In the rows, zero is written as 128.
Where one turn sends some rows of the set: a few examples, then the rows asked
gazop: [131 158 135 117 125  94 142 117 123 117 127 154 113 142 149 136 123 138
 145  99 137 145 112 121 131 128  97]
tavag: [133 153 123 105 108 114 126 135 112 143 133 115 140 122 135 126 141 147
 146  95 133  95 150 117 109 117 155]
lil: [145 151 130 157 116 109 124 137 115 137 123 162 151 140 146 135  82 134
 125 122 157 153 129 115 119 113 144]
zili: [140 140 133 151 123  98 125 135 103 134 128 160 142 133 147 140  90 125
 130 131 155 154 122 113 117 125 154]
Limi: [126 148 126 125 125 104 119 144 118 155 140 103 119 115 128 136 123 148
 159 114 156 132 147 109  88 128 139]
zitu: [133 160 133 120 117 101 135 119 123 121 125 160 113 144 143 133 127 145
 147  97 137 143 120 118 125 124  88]
rut: [127 152 135 120 128  88 138 116 113 118 125 156 107 135 147 138 135 137
 152 106 137 140 114 116 123 131 100]
Mumag: [131 144 134 126 121 108 116 124 135 127 133 141 145 126 135 135 107 111
 125  62 183 138 150 115 111 118 131]
Fifo: [139 149 129 161 117 110 113 136 110 147 127 170 146 134 138 131  93 135
 132 125 155 144 138 109 105 112 142]
Zodip: [140 152 128  99 113 115 143 135 116 136 129 101 144 125 150 133 123 141
 132  91 140 109 135 127 128 125 163]
Poda: [131 158 125 126 117 122 120 143 130 155 139 101 126 127 131 129 112 156
 150 102 157 140 149 112  93 119 126]
Bov: [132 149 132 182 125  96 148 141 107 139 126 147 111 135 135 138 114 138
 133 123 122 124 140 124 131 129 154]
kas: [136 153 132 182 123 107 154 140 115 136 124 144 118 142 138 134 105 141
 127 116 124 124 138 130 138 121 151]
bepu: [130 146 128 160 114 101 133 118 124  87 131 144 123 116 141 141 121 140
 150  67 138  93 136 119 114 124 132]
kapav: [138 140 132 157 123  94 114 136 101 141 130 169 141 126 139 135  98 129
 139 137 153 142 132 109 105 120 149]
gop: [130 155 133 124 121  94 132 116 119 120 126 164 108 139 138 133 132 144
 156 102 133 136 123 113 119 126  94]
Rezar: [125 142 133 127 123  99 108 125 129 130 137 145 139 123 129 136 117 111
 131  69 178 130 155 110 100 119 132]
mit: [131 139 135 125 129  97 123 126 129 122 135 135 138 119 140 141 105 103
 125  66 181 141 140 117 117 128 143]
fadin: [134 153 126 121 123 118 135 144 131 147 138  89 128 129 142 133 100 152
 145 100 161 152 135 120 111 125 136]
fevo: [138 149 131 161 114 104 136 117 128  83 129 139 126 120 150 139 112 139
 141  66 140  99 131 126 123 125 132]
Kulev: [135 145 129 102 115 105 136 135 105 136 132 105 137 115 143 135 134 140
 145  99 135  99 138 121 117 126 166]
Nogoz: [136 152 130 163 112 110 137 117 127  90 126 142 128 125 144 137 115 144
 146  65 139  98 137 121 117 120 131]
zaso: [131 152 129 187 123 100 141 139 111 143 129 151 115 137 130 134 113 144
 135 122 118 116 145 120 125 121 152]
zet: [135 145 131 159 117  97 137 115 124  86 131 139 126 116 151 144 117 138
 147  70 140  99 130 123 118 128 136]
duvap: [136 157 127 184 119 109 148 141 118 143 127 149 118 146 134 130 110 147
 127 116 122 121 146 123 129 117 145]
Tis: [127 143 128 121 131 104 130 143 119 144 141  89 115 117 140 141 111 140
 154 112 158 146 132 117 103 137 146]
pon: [142 159 125 103 104 126 136 137 118 142 129 112 147 129 140 125 127 153
 136  89 138 104 149 122 120 113 151]
timeb: [127 133 137 127 131  90 113 122 121 125 136 141 131 118 137 142 117 100
 132  72 176 133 145 111 101 127 142]

Bov turns into zaso
Fifo turns into lil
Where do these go?
Rezar turns into Mumag
fadin turns into Tis
gazop turns into rut
Zodip turns into Kulev

Where one turn sends some rows of the set: a few examples, then the rows asked
pata: [107 110 152 112 139 145 124 120 151 153 124 128 118  92 126 104 122 132
 114 130 119 138 158 153 102 137 132 158 115 128 123 116  98 151 140  77]
pude: [ 96 135 149 104 155 118 111 154 123 142 125 116 131  97 119 139 147 105
  87 152 134 119 126 158 110 121 136 127 116 154 148 135 120 125 130 125]
maton: [ 89 114 141 129 146 125 145 145 102 141 142 109 100 117 119 129 132  97
 138 128 119 140 127 118  88 115 138 172 104 152 146 126  77 128 146 110]
lotu: [108 142 142 114 138 106 149 122 124 143 145 135 106 115 141 114 118 104
 128 149 103  83 142 140  85 138 135 146 107 139 133 138  90 125 117  98]
sopo: [128 131 151 118 126 119 111 126 162 172 147 106 111  70 123 145 126 118
 101 172 102 120 137 149 111 114 140 161 102 130 141 128 117 125 137 101]
nav: [ 93 147 139 109 143 113 127 138 110 147 116  98  89  88 117 121 125 129
 131 185 119 140 153 122  98 132 113 132 108 144 104 125 111 118 147 118]
vofe: [133 115 133 111 165 118 103 112 163 156 134 106 118 101 135 136 115 103
 125 158 109  97 138 142  91 146 124 164 101 125 136 125  94 146 145  94]
gide: [103 136 144  93 150  92 118 133 111 147 127 111 127  95 134 120 126 133
 135 141  97 124 123 136  88 146 155 148 134 139 118  95  95 112 147 127]
Mot: [104 110 151 115 129 128 126 107 133 133 114 128  91  91 116 121 122  86
 134 146 142 104 117 113  83 144 130 154  91 138 134 120  99 132 133 121]
fiv: [103 154 154 111 124 105 128 118 126 154 133  80  91 105 123 105 148 130
 125 167 115 111 132 135  95 160 124 168 101 148 154 110 112 133 139 129]
sinal: [ 88 114 143 102 118 116 105 159 139 123 127  87 124  92 100 135 111 117
 130 145 126 119 111 130  97 140 139 156 105 126 116 113 106 126 176 106]
veka: [ 84 129 126  95 133 143 104 131 129 136 130  99  93 100 131 118 135 119
  97 147 139 143 136 163 108 118 111 157 106 133 120 132  96 140 151  94]
Mosun: [104 136 138 142 128  97 145 116 143 155 136  96 139 107 113 131 132 111
 123 139 112 124 140 115 100 118 132 135 104 134 142 116  86 128 147  78]
Seg: [103 124 143 101 115 138 118 149 153 135 148 103 107  96 102 122 115 119
  99 172 129 112 130 121  99 161 137 136  98 155 155 103 116 136 168 104]
lemaf: [ 95 118 114 115 150 125 125 157 144 132 140  85 105  95 126 112 115 122
 121 150 139 107 154 148  95 145 134 161 116 147 104 152 111 128 128 105]
dar: [114 124 133 102 155 123 131 122 119 133 155 127 114  86 105 137 124  86
 131 184 117 103 132 129 112 128 131 145 109 164 146 123 116 124 159 131]
Pazur: [114 161 148 108 155 130 128 151 101 134 132  97 107  95 120 122 111 110
 110 144 130 101 121 156 128 141 122 159 110 142 148 123  95 144 165  94]
Tazus: [106 129 160 118 135 146 117 158 153 156 133 114 108 112 117 144 124 130
 106 141  86 129 124 133  69 108 128 151 125 152 130 133 103 118 133 104]
Vite: [108 159 166  94 128 130 138 141 131 151 148 127 120 101 124 139 141 104
 117 137 118 149 137 128 110 124 114 128 128 145 132 109  86 136 143 109]
zov: [116 118 147 128 168 118 139 119 124 137 124  97 124  94 135 128 138 121
 139 160 121 137 173 141  85 160 145 153 114 146 151 111 103 136 153 121]
Tufif: [123 148 151 105 160 125 138 153 144 124 155  85 103  86 117 133 121 120
 127 119 126 125 132 142  96 107 132 172 118 134 129 107  90 121 140 124]
sab: [ 75 114 147 112 123 120  93 136 143 151 153 111 112  99 118 130 137 111
 112 149 103 122 123 123  61 130 142 165 118 157 152 117 125 144 138 118]
Padel: [103 121 134  93 143 135 120 127  98 147 151 114  97  95 113 117 108 131
 104 152 115  81 158 137  95 120 124 147 113 163 129 107 111 143 143  90]
maf: [ 90  98 112 127 128 104 134 143 151 129 145 104 120  96 139 111 109 106
 117 140 118 118 130 137  96 119 156 155 129 140 130 127  90 111 152 121]
zik: [109 124 160 112 136 118 145 136 104 167  96 112  93  85 133 138 127 132
 116 147 102 128 135 151 100 120 137 168 121 140 142 124 119 107 157 118]

zik turns into zov
veka turns into maf
Where do these go?
Pazur turns into maton
sopo turns into pata
Mosun turns into Padel

Where one turn sends some rows of the set: a few examples, then the rows asked
bes: [156 143 109 133 100 127 146 122 125 129 103 151 154 126 130 116 142 136
  99 145 113 121 146 122 134 134]
mizef: [131 146 157 131 134 133 128 161 133 136 118 111 152 108 117 146 127 129
 117 126 115 158 144 124 114 107]
tuf: [156 137 136 127 137 133 131 145 139  89 137 139 172  92 130 148 134 135
 109 139 122  95 132 122 131 142]
Foguv: [152 141 125 138 144 126 128 138 141  85 150 136 156  82 127 137 142 141
 107 137 114 110 138 119 131 132]
fogat: [149 143 105 143 103 132 153 135 132 122 104 160 137 122 134 116 149 133
  99 135 117 128 148 121 128 129]
mov: [142 152 129 147 107 123 155 143 139  98 146 121 135 145 104 130 138 136
 112 139 131 130 142 131 124 173]
Roveg: [135 145 126 138 105 112 141 143 132 119 162 140 140 143 103 134 140 145
 105 135 130 141 134 137 115 166]
Nub: [148 152 131 135 177 129 124 115 139 119 122 150 131 122 121 131 144 146
 103 124 137 120 143 142 125 119]
vem: [142 137 109 124 120 122 138 140 121 130 134 113 143 166 128 143 128 129
  89 142 139 131 147 142 126 105]
nef: [144 133 129 131 139 131 128 155 143  94 148 156 158  86 133 150 142 138
 106 127 124 109 131 123 120 131]
bel: [131 157  97 126 127 126 145 145 120 126 132 116 143 165 113 149 126 128
 102 139 136 129 144 138 130 110]
dofer: [120 144 132 140 145 125 127 140 130 129 134  80 149 105 133 145 120 133
 108 138 123 120 148 135 122 162]
gar: [157 155 139 130 173 134 129 107 137 114 108 138 144 128 118 134 134 143
 108 132 138 106 145 142 132 130]
loka: [140 142 166 127 131 136 132 158 135 131 109 103 159 113 122 148 124 123
 120 130 119 147 146 125 118 111]
gefit: [137 152 158 135 134 135 133 152 135 125 112  98 153 109 114 140 126 126
 121 131 111 154 150 120 122 109]
nekin: [151 146 141 126 170 138 129 122 142 123 111 157 143 130 126 143 137 140
 104 122 147 107 139 147 120 126]
silab: [141 145 107 134 124 131 152 150 128 113 124 108 133 168 126 141 130 120
  98 138 142 127 152 138 129 108]
tam: [114 138 137 134 143 135 134 162 137 135 129 100 150 110 141 161 122 127
 109 127 136 116 143 139 110 161]
Nulim: [147 150 106 131 102 136 152 136 128 131  98 166 153 128 127 128 142 133
 105 137 118 120 142 122 129 136]
biv: [148 129 143 136  98 119 147 146 137 111 146 132 142 150 121 133 137 137
 101 138 140 127 140 139 113 169]
makam: [111 135 129 147 147 125 129 154 136 133 143  96 131 101 143 145 133 134
 100 125 128 133 149 136 110 150]

Foguv turns into nef
vem turns into silab
Where do these go?
Nub turns into nekin
Roveg turns into biv
mizef turns into loka
bes turns into fogat
tam turns into dofer

